Read these off the matrix that follows.
1) What is the entry just left of -0.284?
2) What is the entry just right of 16.114?
3) What is the third smallest entry?
4) What is the entry just left of 10.362?
5) What is the entry just left of 16.645?
6) What is the entry just right of 4.628?
7) What is the entry just left of 3.732?
array([[ 15.878,  10.362,  -7.942,   8.506,  15.789,  -0.284,  -7.406,
          6.474, -13.664],
       [ 14.394,  16.261,  16.645,  -1.714,   3.546,  -2.292,   0.252,
          1.612,   3.957],
       [ -3.422,  -6.351,  12.547,   5.857,  -3.800,  11.429,  16.114,
         -5.681,  -4.569],
       [  5.486,  15.769,  12.092,   8.128,  -8.697,   6.074,  -6.859,
         13.159,   1.115],
       [  6.970,  -4.876,  11.181,  -2.849,   4.526,   1.724,   4.628,
         16.806, -16.506],
       [  1.527, -12.741,  -4.300,   5.857,  25.093,  14.776,   6.268,
        -16.013,   1.684],
       [-11.340,  -1.436,  -0.202, -10.041,   2.077,   2.728,  13.926,
         -3.858,   5.094],
       [ -8.370,   6.429,  13.913,  -9.284,   8.443,   3.732,  13.926,
          8.297,  -2.295],
       [  2.022,   5.446,   2.075,   3.964,   9.423,  -5.639,  -3.030,
         12.551,   3.389],
       [ -7.381,  -0.944,  -1.568,   3.207,  12.851,   9.756,  -6.859,
        -12.367,  -7.411],
       [  4.496,  -3.402,   3.896,   8.506,   7.464,  10.425, -15.611,
        -12.367,  19.873],
       [ 11.919,  -0.452,  13.003,   8.885,   4.036,   3.063,   2.440,
          4.651,  12.484]])
1) 15.789
2) -5.681
3) -15.611
4) 15.878
5) 16.261
6) 16.806
7) 8.443

Read these off the matrix that follows. Counting starts at 0.
1) Which number is the entry in row 1 and column 0?
2) Which number is the top entry of the column that holds the smallest entry?
3) Which number is the entry in the bottom-left corner?
4) Which number is the bottom entry of the column that holds the smallest entry?
5) Which number is the entry just left of the smallest entry?
6) Which number is the entry directly below the largest entry?
7) Which number is the entry in the top-left corner?
8) Which number is the entry directly below -23.9?
[[ 14.0  25.4 -18.5  12.0 -20.1 -48.6]
 [  6.9  15.6 -62.1  -1.6 -27.8 -14.7]
 [ -0.6  -6.9  -9.3 -12.3  -9.8  45.3]
 [-21.4 -46.7 -35.9 -12.0  -5.6 -10.3]
 [  0.0   9.4  12.8  -7.6  -3.3 -43.5]
 [  1.5  21.9 -17.2   5.2  40.7 -24.2]
 [  0.9  23.6 -13.3  -6.8 -15.4  -0.7]
 [  1.1   4.1  21.7 -23.8   9.7  50.4]
 [ 29.1  51.4  -3.5  -2.2  26.3 -14.9]
 [ -6.6  29.9  39.4  12.5  -5.9  -5.7]
 [ 15.9  -9.1  42.4  19.6 -42.5  58.6]
 [ -9.7 -13.7 -57.6   6.4 -26.0 -19.9]
 [-24.9 -41.2 -10.7 -23.9 -36.8   6.4]
 [ -4.4 -70.6  37.6  -9.8 -12.3  57.0]
 [ -2.0  -7.6  16.4 -33.5  -1.0 -33.0]]
1) 6.9
2) 25.4
3) -2.0
4) -7.6
5) -4.4
6) -19.9
7) 14.0
8) -9.8

W =
array([[207, 207, 233, 176,  89, 211, 151, 198,  80, 105, 162, 129, 225,
        159, 150, 169],
       [ 69, 142, 159, 160, 146,  88,  79, 111, 157, 181,  84, 191, 111,
         86,  68, 198],
       [166,  80,  79, 103, 170, 177, 200, 141, 182, 144, 215, 129, 119,
        216, 228,  84],
       [156, 164,  67, 151, 254,  76, 204, 128, 220, 206, 131, 151, 114,
        128, 166, 123],
       [218, 198, 226, 177,  89, 215, 159, 196,  74, 106, 176, 134, 217,
        161, 153, 166],
       [102, 151, 125, 168, 189,  63, 122, 109, 167, 204,  97, 206,  98,
         80,  78, 190],
       [214, 203, 229, 175,  91, 213, 157, 198,  77, 106, 172, 132, 221,
        159, 153, 167]])
Give the entry just right of 161.
Answer: 153
Give the entry just left of 189.
Answer: 168
The entry just right of the largest entry: 76
Give the entry just right of 229.
Answer: 175
Give the entry just right of 142.
Answer: 159
The entry just right of 63 is 122
Give the entry just right of 213.
Answer: 157
The minimum: 63
The entry just left of 132: 172
